One turn sends every row of this set to another row. A few are shown first. Where does it send the rows asked after them?
bava: [ 23  21  -9 -37 -17  21 -16  -7 -23   8  -8  13   3  20   3   5  15   3
  -2  14 -49 -16]
Tul: [ -3  -2  21 -14 -28   2  -7 -28  -5  37  21  30  21  36   0 -21  21  15
  14 -15   7 -12]
moti: [ 29   4 -17   0  32 -24  23 -36 -60 -30   8 -20   8  19  -8 -15  -1   7
  12 -15 -18  12]
kep: [-19 -14 -31 -26  20  -1 -11 -34 -62 -11  24  28 -19  53   4  13  22   7
 -12  14  -5  15]
fator: [ -4  -2  21  -4   6 -21  18 -34 -14  52  54 -17 -10  37  13 -21  29  19
  -4   5  -4  15]
vob: [ 30   5 -16   1  26 -16  27 -43 -53 -27  13 -15  15  20 -12 -21   3   8
  13 -12 -10  18]
nuku: [-10   0  -8 -32  28 -32  -5 -12 -46  31  60  28   5  13  17  -7  33  24
 -13 -20 -17  -3]
Som: [-14 -16   5   2   9   8  18 -37 -49  16  36  13   4  23  23  30   3  30
  12  22 -10  30]
Selo: [  4 -13  11 -19 -27  30  18  -9 -11 -11   6  -1   1  40  -7  -5   2  13
   8  12 -16 -23]
Mipep: [  4  -9  -2  -4 -10 -13 -31 -24   9 -15  20  14  17  26 -38   6   7   3
  11   3 -27  11]
lin: [ -3 -17  26  -8   7  22  -3   1 -15   9  44  10   1  40  -9  24 -19  19
   7  23  -7   7]
punon: [  1  -1 -43 -35  45 -17  15 -28 -33  -4  12   9 -29  12  24 -12  26  20
   8 -12  -4 -22]
tad: [-11   8  -6 -16  -3   3  -7 -17  -8  -1 -25  29 -12  36   0 -26  27 -20
  -6  30   7  -7]
rolez: [ -1 -15   0  -2  15 -29 -22 -43 -19 -33   1  16 -28  35  23  31  14  20
  -3  -2 -23 -10]
Depaf: [-23  24   8  16  16   7 -22 -23   0   2  10  -2 -16  18  31  40  20 -11
  16   3 -39 -22]
vofu: [  5  27  -6   2  44  -6  -7  32 -50  -2  35  15   8  25 -15 -24  28  -7
 -14  -1 -16  12]
vedeb: [ 32   3   9  28  27   3  15 -32 -16  13  19 -12  -4   5   5 -55  31  21
  -2  -4 -13 -25]
puna: [ 23 -10  32  21  56  -7  -2   4 -50 -15  17  18  16  36   4  16  26  -7
  12 -20  -6 -29]
zal: [-12  23  -4  12 -11 -35 -22 -40 -35  18  24  18   9  -5  21  30  29  26
   2  -6   6 -10]
tonir: [ 29  37  14  22  50  -4   6 -32 -23  21   8 -38   6  13   5   9  20  -2
   9  27   5   6]
mek: [-31 -25   1  21   7  22   3 -33 -44   5  39   0  -7  42 -13  12  18 -11
  36   0 -33  -9]
Lura: [  9  10 -19 -34  45 -24 -16   9  -8 -20 -10  15   2  44  20  21  24 -11
  15   3 -13 -18]
mazuf: [ 13  29 -13  -4  -1  11  -2 -12 -19  19  -9  21 -33   0  30  19  43  25
   1  14 -20  -8]
kek: [ -9  -1  34   4  15 -28 -20 -32 -54  31  17  12 -38  49  14   8  -7   4
  10  18   2   9]
Sebif: [ -4 -12 -25 -14  11  24 -18 -24 -19  31  56  23 -12  28 -23  -2  19  21
   2  -4  11  -3]
pakov: [  5  -3  -7  10  15 -13 -16  12 -32  14   8  10  15  44  11  -6  57 -31
  25 -41  -6 -13]
Viguf: [  3 -20  36  -1  14  -2  -2 -13  -7  40  35 -13  25  66  17   8  29 -19
  12   7 -35 -13]
Musom: [ 17   1 -12  -3  14  -9   5 -31  16  -5   0 -36  20  48  11  25  25  -8
  33  11 -26  -8]
davel: [ 28  37   9  27  50  -5   7 -37 -31  10  12 -35  -7  20   5   9  26   2
   9  30   6   8]
viruk: [ 15 -15  13   0  22  -3 -11 -29 -45  27   7  43 -19  11  42  27  21  36
   4   6 -26   0]
mufu: [ -9  28  18 -19 -10   8 -12 -45 -13  44  -3  -3   5  34  26  -5   0 -18
  21  12 -31  -2]
suta: [ -3 -17  13  -7  54 -23 -15 -58 -16   2  35 -31  -7   7   5 -24  14  17
  -1   7  -3 -19]
bora: [  4  -3 -27 -12  23  20 -29 -44 -34  32   6  22  -6  -5  17   1  17 -12
  -2   4 -24 -47]
puse: [-18  -2  24 -20  15 -27 -12 -18 -51  -4  34 -12  34  39  -3   8  53 -21
 -19  -7   2 -17]
motig: [ 21  10  27   3  24 -12  -7 -23 -53  24  10   9  63  21  15 -18  46  -6
  -7   9 -30  -4]
bef: [-43  12   5   2  53 -21 -24   3 -30   4  22  14  21  21  33 -19  41 -10
  13   8  -8   0]
zul: [ 20  -6  34  23  54 -13   1   7 -47 -17   8   7  14  31  10  20  22 -10
  13 -17  -5 -34]
Piti: [ 33   5  -8 -13  24 -15 -13 -35 -21  24  20 -46 -22  40 -22  -5  22 -21
   2 -11   8   1]
duvi: [ 20   2 -26   1  35 -33 -22 -43 -13  14  -1 -15   3  16  17 -35  10   3
  37 -13 -19  21]
vedo: [  7  32   2   3  44   1  -9  29 -44   6  34  20  16  27 -11 -27  20 -15
 -14   2 -14   9]
filug: [ 34  -8   7  24  30   1  11 -25 -20  17  21  -6  -3   9  -6 -58  36  26
  -5  -2 -11 -17]
gasem: [ 23  17  28   4  25 -18 -16 -22 -58  12  13  10  58  26  21  -8  41  -5
 -10   8 -36  -7]

punon -> Lura
bora -> tad
bava -> Selo
Where do these go?
duvi -> pakov
rolez -> Depaf
puna -> davel
filug -> vofu

One turn sends every row of this set to another row. A few are shown first. Where does it send the rows asked after them?
Fomi: [-21   9 -10  -2 -16  12  23  20  -1   6  22  14 -14  26  37  23 -20 -10
 -15   4 -12  28   3 -15  15   1  -5 -10  31   1 -26 -42  46  28  18  -8
  -3]
Nozi: [ 33  23 -36  28  -8  40 -14 -27  -6 -18  33  -7   5   1  16  -3  19  13
 -14  10  -9 -16 -13  28   8 -20  -5   3 -31   9   2  23  -9  15  -5  28
  12]
fovu: [-44  22 -33 -23   7  39  22  15  20  17 -12  20  -4  24 -15   1 -11 -38
  18 -36 -20  23  20 -22  34 -16  20   6 -10 -13 -15  -3  11  22  15 -16
 -14]
kagov: [ 25 -21 -29  19 -29  -2  -7   5   1 -21  33  -4 -11 -17  20  -4 -25  20
  -8 -40   7 -34  23 -35 -10 -29 -17  32  13  16  -7   4   3  -2  28 -16
  11]
tonu: [ 25 -11 -29  15  -7  26  16  -3   3 -22  19   3  -2  -6  30  -4 -19  12
   2 -18  14 -24  24  22   6 -35   5  41 -32  15  18  36 -11   5 -18 -10
  25]
rarot: [ -3 -12 -41 -12 -11  31   6  23  29  20   4   5 -27   1 -24  24 -11 -13
  10 -33  -3 -12 -15  11   9 -31 -22   3 -13 -23 -37  27 -12   2  24 -10
  20]
nuzi: [  1  17 -10 -32  18 -14 -19 -35 -15 -43   2 -12  -2 -16  18 -10  17   1
  16   1 -21  -9  40 -22  18 -10   7 -12   7  48 -10   5  -9  13  -1   2
   6]
ronen: [ 18  31 -27  22  -9  34  -1 -17 -13  -4  39  -5 -22  -9  22   9  18  11
  -9  18 -18 -15 -22  27   4 -19  15  -5 -30  21  -6  19 -14  18 -12  18
  15]
zenud: [ 16   1 -20   0 -64  19   1  -9  10 -20  36  11   2   6   7   5   8  23
  12 -36   3 -12  15  -8  38  -8  16  38 -14  17 -37  10   8 -14   3   1
   3]
lota: [ 44  33 -50  24  -2  26  -8 -12 -15 -15   3   7  23  25   7 -25  20   5
  -7   9  -5  -6   2 -11  16 -23 -38   8 -13 -31   1  15  -1   6  -1  24
   2]
tikud: [-30 -18 -38  -9  33  17  34 -19  35  13 -11   4 -15  23  37  35  -9  -7
   8  11  -4   6   5   7   0 -21   1 -22  15   7  -5 -17  -2  40   1   2
   2]
palad: [  1  -2 -55  -9  12  14  42  47  11  -6  30  -1  -2  13  13  13  -2 -19
  -9  11  -3   1  33 -42  23 -20   9 -25  -6 -15  15  -3 -10  47  -9 -24
  -1]
Vokon: [ 42 -10 -29 -10 -37  46 -25  -7 -11  -8  16 -11   7  -2  13   6  14  22
  -2  -8  12   2  26   9   6 -15 -10  -1 -19  37 -18  19  36 -19  33  19
  -9]
Nasak: [ -3  29 -18 -33  26   1 -18 -31  -5 -59  10 -11   1 -12  26   5   2  -4
   6   8 -11 -15  24  -8  25 -17  -1 -21  25  35   0 -13  15  20   2  -8
  13]
sebo: [  0   6 -54 -11   9  12  39  53  15  -4  17   1   1  16   8   9 -21 -20
  -6   6 -12  14  33 -47  12 -27  -1 -17  -1 -25  -2  -2  -9  30 -11 -36
  -2]
gese: [ 21  17 -26  20 -13  10 -23  42  10 -23  -4 -16  -9 -19  -2  -7  -8 -41
 -32 -32 -14 -17   0 -21  -9 -35 -19  25 -22  32  16  12  -6  13  15   0
  11]
Koba: [ -3 -10 -14   8   2   2 -12 -45   6   8  17  21 -13  -8  -7  -8   1   3
 -24 -46   0 -29   8  -2  13 -13  12  44 -13  20 -24  14 -21  12  -8  10
  15]
voz: [-11   9 -15  19 -21  16  18  30   0  19  23  12  -5  32  36  10 -17 -17
 -27   3 -15  25  14 -24   3  -4   5  -8  21   2 -14 -45  42  25  16  -6
 -12]
Gasur: [-18  11 -32   0   1  14 -41  12 -10 -48  15 -25  19 -36  39   5   6 -31
 -25   1 -10 -17  20  -7  24  -5  16  30  26  18  -2  -1   7   7  21  10
   3]
zafi: [  4  20 -15  -5  -3  -3 -18 -23 -12 -14   4   0  -4 -27   5 -15  42  -1
   5 -27 -22 -16  25 -47   7 -10   5  15 -21  39 -21  12 -32 -10  11  14
 -12]
fimap: [ 34 -17 -30 -11 -43  31 -19  11 -11  -1   8 -11 -10 -10  24  28  17   6
   4 -16  17  -3  17  18  14 -21  -3 -15 -11  39 -15  17  34 -11  40   8
  -4]
leka: [-41  23 -27 -26   2  51  23  14  10  14   2   7  -9  21 -11  10  -5 -32
  19 -38 -18  16  22 -23  38  -8  29   3  -8  11  -1 -12  24  30  23 -12
 -19]
nidas: [ -8 -34 -16 -16  -9 -16  18  24  26   4   2   6 -24 -19  35  41   7 -14
   0   5  -9   7   0   5   0 -10   0  11  -8  21 -39  14 -15  -6 -10 -27
  27]
rugo: [-22 -12 -41   0  22  17  29 -23  42  24 -20   5 -12  38  32  21  -6  -9
   9  -5 -10   6  15  -6  -2 -28   6 -28   3  13   1 -22  -9  39   5  14
  -3]
bodu: [ 18   9 -21  10  -8   5 -32  28   2 -36   2 -26   6 -34  13 -11   1 -34
 -38 -23  -2 -25  17 -24  -2 -28  -1  30  -8  34  14  11 -10  -3  17   5
   6]
zipo: [-23  12   1   1 -22   2  11  19  10 -12   6   5 -35  -7  38  24 -10 -19
  23 -22 -33   7 -28   9   7 -11 -11  23  -4  18 -26   1  -1  -2  15 -29
  31]
Fome: [-17  14 -18 -18  -2   6  13   3   4  -2  21   2  -9  18  32  23 -19 -10
 -16  11 -13  25   6  -5  22 -10  -1 -33  39  -3 -15 -43  49  34  23  -4
   6]
Fero: [ -9  26 -54  -9  17  25  34  51  25  -5   2  -5  15  19   1   2 -22 -14
   0  11 -20  27  36 -51  12 -25  -9  -5  -1 -17  -1  -7 -10  27 -13 -18
  -4]
kote: [-36 -12 -42 -14  37  26  22 -26   8  12  -4  -4  -9  12  41  29  -3  -9
   2  20  -9  12   9   8   9 -21   8 -25  28  -1  -6 -26  13  34   6  -3
  -4]
sene: [-36  23 -41 -21   8  32  19  27  22   8 -26  19   9  31 -12 -15  -1 -39
  12 -16 -13  29  29 -30  38  -8   0   6  -8 -16 -10  -6  12  17   7  -9
 -19]
Lop: [ 20  35 -45  -6  12  54  -3  -9  15  -3 -20  -2  30  10 -20 -18 -21  10
  -7  15 -11  23  38 -26 -10 -16  -6  24 -15  -4 -17   1  10 -13   2  26
  -6]
zoki: [ 30  14 -39 -23  -8  60 -13 -10  15   6  -9  -8  28   9 -18  -6  -8  13
 -14   5  -1   9  34 -13  -6 -25  -8  22 -12  15 -19  14  33 -23  15  32
  -9]
koma: [ 35  25 -57  12  -4  24 -11   3  -3 -20 -28   7  32  30  -3 -25   3  -7
  -7   4   6  13  24 -24  22 -12 -36   8  -8 -34 -10  -1   3   0   8  19
  -4]
Zeduz: [ 11   7 -20  -4  -3  22  20  33 -15  32  34  13 -33  -4 -16  10 -17   2
  -1 -12 -14   6   0  -6 -12 -15 -27   6 -17 -19 -38  26  -2  -3  -3 -35
  17]
Riteb: [-30   9 -36 -21  21  22 -30 -11 -17 -42  19  -4  18 -34  43  18  17 -18
 -18  13  -2 -12  28  -7  32  -3  13  11  31  15 -17 -14  20   6  13   4
  -3]
pogaf: [  1   7 -33  -4 -11   0  -8  -5  -4  15   2  13 -11 -25  -2  -5  46  -3
   4 -24 -23  -9  24 -52  -3  -3  -3  14 -34  34 -31  18 -28 -11  10   9
 -18]

gese -> fimap
Riteb -> Lop
kote -> Fero
Where do these go?
nidas -> Zeduz
Koba -> tonu
Nozi -> bodu
voz -> leka
Fomi -> fovu
nuzi -> lota

One turn sends every row of this set to another row. A few are shown first. Where does it send the rows asked after them?
zom: [-27  -9 -50  -4  43 -19  32   8 -17  32 -37  31   7 -11 -21  32]
toz: [-39 -14 -17  45  -4  19  19  12 -17  -3 -32  30   5 -31   6  56]
Loma: [ -3 -27 -19  25  16 -43  15   0 -30  30 -28  13  -7  32  18   6]
Gotep: [-25  -2  25   4  27 -27  13   1 -17  13 -27  19 -13 -22 -23  43]
Gadi: [-42  10 -18  54  16 -14   6 -13  45  -3 -24  31 -20  -6  -5  32]
Dile: [-11 -25 -25  54   4 -37  29   5 -38  24 -36   0 -12  21  19  -1]
zave: [-19  26 -41  26 -12 -27  34 -25   5   1 -11  -3 -19   6 -28  -3]
gupe: [-45  -2  -7  46 -19 -17  10  44  14  35 -22  36  -1   4  -9   9]
Mimak: [-23   6 -60   2  20 -11  39  -5   6  19 -55  20   3 -17 -29  33]
semo: [-42  -6  -9  45   9   8  19  13  -7   1 -33  26   7 -35   8  62]
zaga: [-29 -35 -18  35  -1 -20  46   4 -36  32 -27   2 -23  26   5  -2]
zakaz: [-38   8   6  50 -25 -28  20  37   6  33 -21  33  -7   8  -7  10]
Mikav: [-27 -28 -12  39  -6  12  21  11 -26  -8 -20  31   8 -31   1  55]
mudin: [-34  18  10  57 -19 -26  26  33  14  25 -16  36 -16  -3 -12   8]
faz: [  6 -20 -28  34  16 -50  20 -29 -24  14 -24  30  35  -9  -8  15]
mozil: [-45  12 -51  -1  31 -33  28   7 -22  15 -55  22   3  -2  -2  25]
dofup: [-28 -21 -47  23  -2  26  43  -5  10   3 -25  31  16 -22 -25   0]
lur: [-14   1  25   6  29 -24  11   4 -19  26 -25  22 -21  -8 -29  31]
bamup: [-16 -40 -16  41   8 -27  29  14 -22  24  -9  20  -2  32   4 -16]
mit: [-24  19 -49  -5  14 -19  42   7 -13  22 -54  20  15 -27  -4  27]
sol: [ -9 -38 -38   9   4 -43  25 -21 -13  20 -34  33  31 -26   6  25]
Niz: [-12 -31 -25  16  23 -57  20 -26 -12  14 -40  27  15 -28  16   5]
Fama: [-35   8 -21  49  30 -11   7 -18  38  -3 -31  23 -11  -2  -8  45]
toru: [-14  13 -48  46  11  -9  24  -4   7  -6 -12   2 -15  25 -35  -6]
Pone: [  1  -4  18  65  -1 -33  31  -7 -21  21 -16  44 -28 -20  -9  27]
lozu: [-23  -7  26  19  28 -27  11   0 -19  11 -19  18 -13 -31 -10  47]
Porip: [-18   4 -23  34 -12 -21  34  -7  11  -9 -15 -20 -16  10 -16 -17]
dalo: [-35 -18 -46  21 -12  17  43 -15   6  17 -33  45  -1 -22   7 -10]
fil: [-16 -31 -24  35   5 -46  16 -46 -21  -2 -39  14  20 -23  -2   2]
semub: [  2 -12   5  66  -6 -38  34 -19 -18  18 -21  55 -26 -22 -13  28]
sidi: [-45  11 -17  60  14  -8   9   0  42   7 -27  34 -19 -19  -4  31]
nis: [  6  -4  -4  71  -9 -38  40 -15  -3  10 -21  60 -17 -15 -20  21]
pak: [-25 -12 -56  24  -2  21  47  -9  11  15 -30  22 -28 -26  -6  -3]
Vures: [  1  -2 -28  47 -12 -25  26 -11  -3 -21 -18   3 -13  24 -12 -16]
suvoz: [-29 -21 -44  24 -11  22  35  11  11   6 -36  20 -21  -8 -22 -17]

mit -> Niz
zom -> faz
Where do these go?
dalo -> mozil
Pone -> mudin
toz -> Gotep
suvoz -> Mimak
lur -> nis

